Each row is where one point has got to under a steady rotation. How many steps took it there?
The counts run from 0 to 591.
[-24  -8  10  26  -9  -6  -7 -25  -9  13 -15  26   2   3  25 -29  28   3
  19  -7  58  17   4  11  -4  26 -16 -27 -14 -20 -25 -11  -7  -1  14  -4
  13 -10  -4   6   7  25 -17 -30 -62   9  10   3 -14   7  14  17   3 -17
  -4   6 -12  -4 -19]	239
[-29  -8  10  19   3   5 -21  -1  -6  -5  -5  -3   6   5  29 -39 -11 -11
  32   7  54   2   2   1 -31   8 -14  16   2 -38 -15 -11 -21 -11  29  -6
 -33  14 -11  -1  -6  -3   4 -25 -32   5   7  12   8   2   6 -15 -16 -14
  -3  13  46  -1  20]	85
[-19  -5   7  25  -9 -16  -3 -39 -14  18  -7  26  -1  11  19 -28  15 -16
  12  -6  59  14   0  22  -4  32 -35  -7  -4 -20 -20 -15 -11  -6  17   0
   1  -9  -3   6  11  25 -31 -29 -53   4   4   0  -1  16   9   3   9 -12
  -2  11  -3  -9 -10]	238
[ -2   3  -8  28   4   6   9 -20  14  20  10  17   7  21  17  19  -3 -53
 -14   0 -28   2  -8  -1   5   1   9  16 -30  21  -3  23  30  -2 -36   7
  32   3  -5  10   6   5  -6   4  -5 -19 -28 -14  -2  30   6  25  11 -32
 -35  -1 -40 -33  -5]	14
[-21 -38 -27  -2  -8   9  -2   6  -8  -4  17  11  18  -6  36 -43 -24  -7
   6   0  37 -26  -3   2 -15  -9 -15   9   6 -11  -8 -12 -28  -9   5  47
   9   6 -50  -1   5  13  -3 -30 -14 -24   6  34   4  -7 -11  -9 -13   2
 -27   5  29   9  15]	232
[ 12 -12  -7   5  -6   9 -15 -28  -8  -6  -8 -24  16  11  57 -20 -16   6
  13  30 -13  24  11  -2  11 -37  14   8   8 -10  22 -13  -6  16  11 -16
   7   9   8  26   0  52  18   0 -26   2  19  20 -13  14 -18 -14 -31  -8
 -20  14 -21   4 -18]	483
[-29 -10   7  37 -23  -7 -15 -35   8 -14 -10  -1   5  11  15 -18  -7 -28
  16  25  29  10  13  10 -21   0  14  24  -8 -23  -7   6 -16   5  19 -47
  -4  18  -5  24 -44 -10   2  -8 -25   4 -14  21  -5  30 -13 -12 -27 -25
 -12  19   2   5  19]	492
[-15  -3  19  55  11  29   8 -15 -11  17  22 -21  12  20  10  10 -19 -33
 -17   0  21   4  -1   9 -16 -10  11   1   2  12  11   2  34 -24 -14 -21
  -1  19   2  37  11  -5  21 -25  46 -22 -22 -30  13   0  -6 -16 -28 -20
 -13   2   7  -8  -7]	547
[-25 -16  11  26  -4  -4 -20 -15   5 -23 -14 -20  13  -9  21 -34 -14  13
  26  19  -1  -8  33 -13 -12 -29  40  -6 -10  -4 -12  10 -14   3  18 -23
  -9  16 -21  31 -20  23  16  -1 -26  -7  -8  27 -17  10 -11   2 -42 -28
 -23  -7 -26 -11   4]	76
[-10 -48   6   8 -15  22 -11  -7  -6 -17  -1  12   0  21   9 -33  -1   5
  -9  -3  23   6 -14  17 -26 -29  -4   8  47 -25  11 -19  -9 -32  23 -21
  13  17 -23  14 -10   3   9 -13 -10  -8   6  27  11   1 -25  -3 -47   1
  11  17  19  16  11]	350
[-18  28  25  19   3  10   1 -34   6  14  -8 -17 -13   6  17   0 -30 -52
  -5   9 -14   0   5 -12  -7  16   3   8 -28 -12  -2  -5  16  -3   5  -9
 -14  16  16  32   9 -11  -2 -13  13 -13 -32 -33  -2  13   3 -18   2 -36
 -38   1 -26 -36   0]	281
[-27 -15  -3 -13 -11 -12  -4  11  42  -9 -10  -2   9  11  21 -14 -20 -27
  25   1  -1 -15  -7 -14 -20 -26  24  36 -23 -28 -22  24 -16   7   8   4
  -1  12 -17 -10 -22  -2   0  13 -40 -15 -13  29 -14  35  -9  12  -3 -15
 -33 -13  -6  -9  36]	464
[ -3  -7  46  23   8 -17   9 -33  22  15 -12  -2  -4  24  21  -6  11  -4
  -7 -25  -6  19 -21 -10 -13  -3 -16  -4   5 -12 -25   0  26  -8   6  -4
 -24 -12  38   3  18  39   0  20 -54  12   8   7  -3   6  -3  12 -11 -29
 -25   1 -41   0 -12]	448
[-28  -2 -12  11  -7  12   7 -21  -2  20 -12  -4  13   9   5  21 -38 -49
   2  14  -4  -4 -11  -3   2 -28  21  10 -39  -3   6  13   4  -2 -36   9
  33  25   8  23  -1 -23  10 -14  24 -23 -18  -7 -22  21 -10 -15   6 -25
 -16 -18 -40 -18 -12]	134
[-29  -7  19  24  -2   0   8 -30  11 -14  12 -16  16  24  19  -8 -18 -26
  11  12 -21   8 -11  -7 -15 -14  22  41 -19 -11 -21  15 -14  14  11   6
 -16  20   2  21 -25   8  22  19 -24  -4 -22  33   3  17 -21  -6 -21 -32
 -45 -13  -5  -5  23]	461
[ -7   7  29  10   2  -2 -16   4  18  13  -7   6   1  18  38 -30  18  19
  28 -15  19  31   3  -7 -11  -5   1  -8  19 -28 -11   1   5  -1  38 -18
  -9 -10  14  -9  25  40  -5 -10 -64   9  22  16  -5  18   1  28 -14  -2
   1   9  -6  -4  -1]	63
[ -9 -49   1  -1  -3  16  -7  -2  18 -18  21   6   3  19   5 -23   0  -2
 -12  -3  -8 -16 -10   5 -12 -37  16  24  27   2   2   6 -11 -32  14   4
  20  15 -47   6  -9  15  -3  11  -9 -41  -8  41  -1  18 -29  21 -38  -7
 -22   4 -10   7  18]	199
[  0 -14  -4   7  32  35  -2  20  30  10  14 -15  -3  16  11  -3 -24 -43
  -5  -8 -16 -22  -9 -19  -7 -12   5  15  11   1   0  21  33 -40 -21   0
 -20  17 -16  12  15  10  14  17  33 -35  -8 -33  13   3  10   9 -32 -16
 -18 -10  -5 -40  14]	576
[ 23   4 -14 -10  20  48   0  15  -1  17  -4  18  -6  21  31   6 -14 -33
  -5  -9 -42  19 -13  -7   3 -25  10   2   5 -12  26  -1  28 -17 -21  18
  29   6  14   9  34   7   7 -13   8 -18   7 -28   9   0   2   1   6 -12
  -2  -1 -21 -40 -14]	157
[-26  -4  44 -15 -10   9  -4   3  21  20   1   2 -17  28 -16  -5 -17 -27
  -7 -26  30   2 -30   4 -16  -1 -11 -13  26 -23  -8 -11   2 -48  30   8
  14   9 -14  19  25 -24 -18 -24  24 -38  -7 -12   2  12 -29  17 -20 -12
   4 -14 -14  -6   4]	556
[-30 -24   1 -19  -4  23  12  26  14  14   7  13   5   3   7 -21 -14  -8
 -12 -22  21 -20 -23  -5  -9 -14   3 -11 -20   0 -19  -4 -13 -16   2  50
  40   0 -49   7  25 -11  -3 -30   2 -41  -3  10 -13  -3 -17  13  -4  -9
 -41 -26   6  -1   9]	408
[-28 -17   8  13  -2  -1   5 -12   6  -6   5  27  -5   6 -21   8 -23 -32
 -10 -18   0 -26 -15   3 -21 -23  13   3  -3  -1  -4  16   6 -31 -15   2
  23  20 -20  20   4 -41  -6 -18  22 -45 -29  -2  -3  17 -17   2  13 -34
 -10 -10 -34 -25  15]	552
[-10 -20   5  -4  -3   7   1  23  49  12   5   0   4  23   4  11 -21 -37
 -15 -10 -11 -11 -19  -3 -15 -35  22  25   8  -2   5  24  22 -30 -10  -6
  28  15 -20   5   2 -12   1  10  16 -42 -19   6  -6  34 -17  24 -19   0
 -17  -9 -14  -5  20]	168
[-24 -40 -16  22 -16  -8  -9 -18   2  -4  -7  17  14   7  -7 -16 -16 -14
  -6   8  36 -25   1  16  -8 -30   4  -3   3  11   2  15  -9 -23 -17   1
  38  18 -53  21 -13  -9 -10 -18   2 -38 -17  28 -17  13 -21   5 -21 -10
 -13  -4 -25   7  -1]	375
[  2   7   1  16  15  37 -11   1  -4  27 -27 -18   2   5  33  -6 -26 -25
   1   8  16  12   1 -15  -1   0  -7 -25  -8 -23  13 -26  31 -16 -15  -6
  -7  14  20  24  31  12  20 -32  18   1  15 -41  -5 -22  12 -25 -16 -18
  -2  10 -12 -20 -32]	128
[  7  -8   5  35  -3  23  -3 -16 -12  29   9  -9   3  26  27   2  15  -5
 -11   3  33  24   6  13  15   6  -5 -32  -1  16   8 -10  19 -19  -5 -21
  38  -6  -9  28  27  44 -11 -36  -4  -9   1 -34 -13  11   7  22 -24  -9
 -13   2 -21  -2 -48]	393
[-13 -19   5   4  -8  31 -19   4 -14   5  -2  21  -5  10   9 -38   5 -19
  -5  -8  50   1  -7  10 -11  25 -25 -22  20 -30   5 -32 -12 -35  27  10
  18  11 -41  15  19  -9  -8 -47  -3 -15   6  -6   9 -15  -4   6 -29  -4
  10   9  30  -2  -4]	381
[ -9 -24 -26  27  11  17   3   1 -27  19 -11  52  13   3  15 -21   5 -13
  14 -16  35   5 -18   7 -10   1 -15 -19 -11 -10  -3   1   0  -1 -31  42
  36   8 -15  -8  26  -1  -4 -37 -39  -5  12  19  -3 -18  10   5  20 -18
   3  -7  -2 -19 -20]	386
[ -6   2   2  43  23  -2  -8  -1  37   4  -3  -5   8  23   0  -4  -2 -42
  28  11  -4  -1  14  -4  -6  11   2  18   5   1   1  35  31 -16 -17 -23
 -19  19 -14  16 -14  13  -2  27 -22 -10 -19   5  12  21   5  38 -48 -15
  -1  -6 -12 -35  14]	193
[  2 -15   0  -6  12   5  -6   6  25   6 -24  58  -8  22  -7 -19   5 -18
  12 -27 -29   6 -35 -12 -20 -23  -6   4  24 -24  -2   9  10 -25  -5  33
  14   6  -1 -15  21 -10 -13  12 -44 -12   8  29   9  -6 -13  28   5 -21
  20 -10 -41 -39   5]	179
[-22 -18  18  11   8   3   5   3   1 -21  12  10  17   1  26 -46 -10   1
  15 -18  -7   0 -17 -12 -38 -13   5  20   4 -18 -21  -4 -20   1  25  28
 -18   8 -17   1   6  -1  13   0 -39  -8  -7  47  19 -17 -17  -6 -20 -16
 -34   5  28  -5  33]	55
[-12 -17  34   9   8  18   6  21  38  10   9  -2  -4  28  -1 -15  -8 -33
 -22 -30  14  -2 -33   0 -32  -1  -9  13  32 -19  -3  -6  22 -46  12  -6
 -15  13 -13   5  12 -12   9  10  15 -17  -6  -1  20  -1 -22  18 -38   1
  -2   9  28   5  27]	172
[ -9 -17 -13  59  13   5  -9 -18  -4   9   0 -10  18  12   7  -7 -13 -40
  16  28  45 -13  16  10  -5  16 -12   3   0   9  11  10  21 -18 -27 -30
  -7  34 -19  25 -14   6   5 -11   5 -10 -17 -13  17   6  15   5 -52 -13
  -1   9   8  -8  -6]	370
[-11  -8  22  30  14  43  11 -16  -3  -4  30  -9  -3   7  21  -6  -3 -16
 -28 -10 -42   2  -2 -15 -12  -5  19   3 -14  13 -15  -4  16  -5  -3  13
  -2   6 -10  35   8  17  21  -1   1 -13 -27 -12   6 -14   6  -9 -20 -42
 -56  -7 -12 -23  -2]	428
[ -6  11 -10  19   4   8 -12   5   9  35 -21  21   0   9  16  -6  11 -19
  19  -4  44  10  -1   1  15  19 -19 -31 -10  -8  -1   5  21 -23 -15  -5
  37  -5 -11   4  35  21 -26 -32 -22 -10  16 -24 -16  14  27  38   4  -7
  10  -9 -31 -20 -31]	390
[-26 -37   7  -7 -19  18 -14  15 -11   4 -16  16  14  -6  14 -25 -24   7
 -12 -20  35 -10 -10   4 -23 -44  14 -18   5 -25   4 -25  -5 -18  12   1
  35  10 -25   5  17 -20   8 -54   7 -21  14  11 -13 -11 -22 -16  -1  -7
   1   8   2  12 -10]	528
[-18 -11   4  45  -1   9   0 -54 -25  -4   6 -12   9  -7  21 -16  -6 -16
 -12  17   9  -5  20   6  -3  18   4 -13 -28   9 -14 -12   0   3  -4 -11
  -7  11 -15  45 -11  23   4 -26  -8  -8 -24 -14  -5  -3   9 -20 -20 -40
 -42  11 -19 -12 -17]	251
[-10   8  -5  14  15   9   3 -11  14   6   2 -12  13  18  32   9 -52 -48
  17   9 -38   3  -8 -15 -16 -39  24  40 -15 -12  13  26  11   2 -29  14
  -8  27  26   9   3  -7  23  12  -1 -16 -18   5   6  14  -3 -19   4 -26
 -17  -7 -17 -32  14]	310
[-21 -19   8  31  -3  -8  -5 -15  -2  27 -19   9  16   1  28 -29  12  15
  17  -8  63  18  -3   8  -4   4 -13 -27 -12  -3 -27  -5  -5   4  -2   1
  11 -11  -2   0  18  36  -5 -31 -60  16  16  13 -16   4   8  14  -3 -11
 -11  -8 -15   5 -28]	240
[  0  -4   0   0   4  23   1 -12 -16  10   1  -4  -5  -5  53  -4 -34 -21
 -19  -4 -40  -9  10 -17  -2 -25  11  -3 -13  -1   9 -10  24   1 -11  12
  16  -2   5  11  25  23   9 -20   9 -21  -6 -31  -3   6   5 -30  22 -26
 -50  18 -32 -26 -18]	277
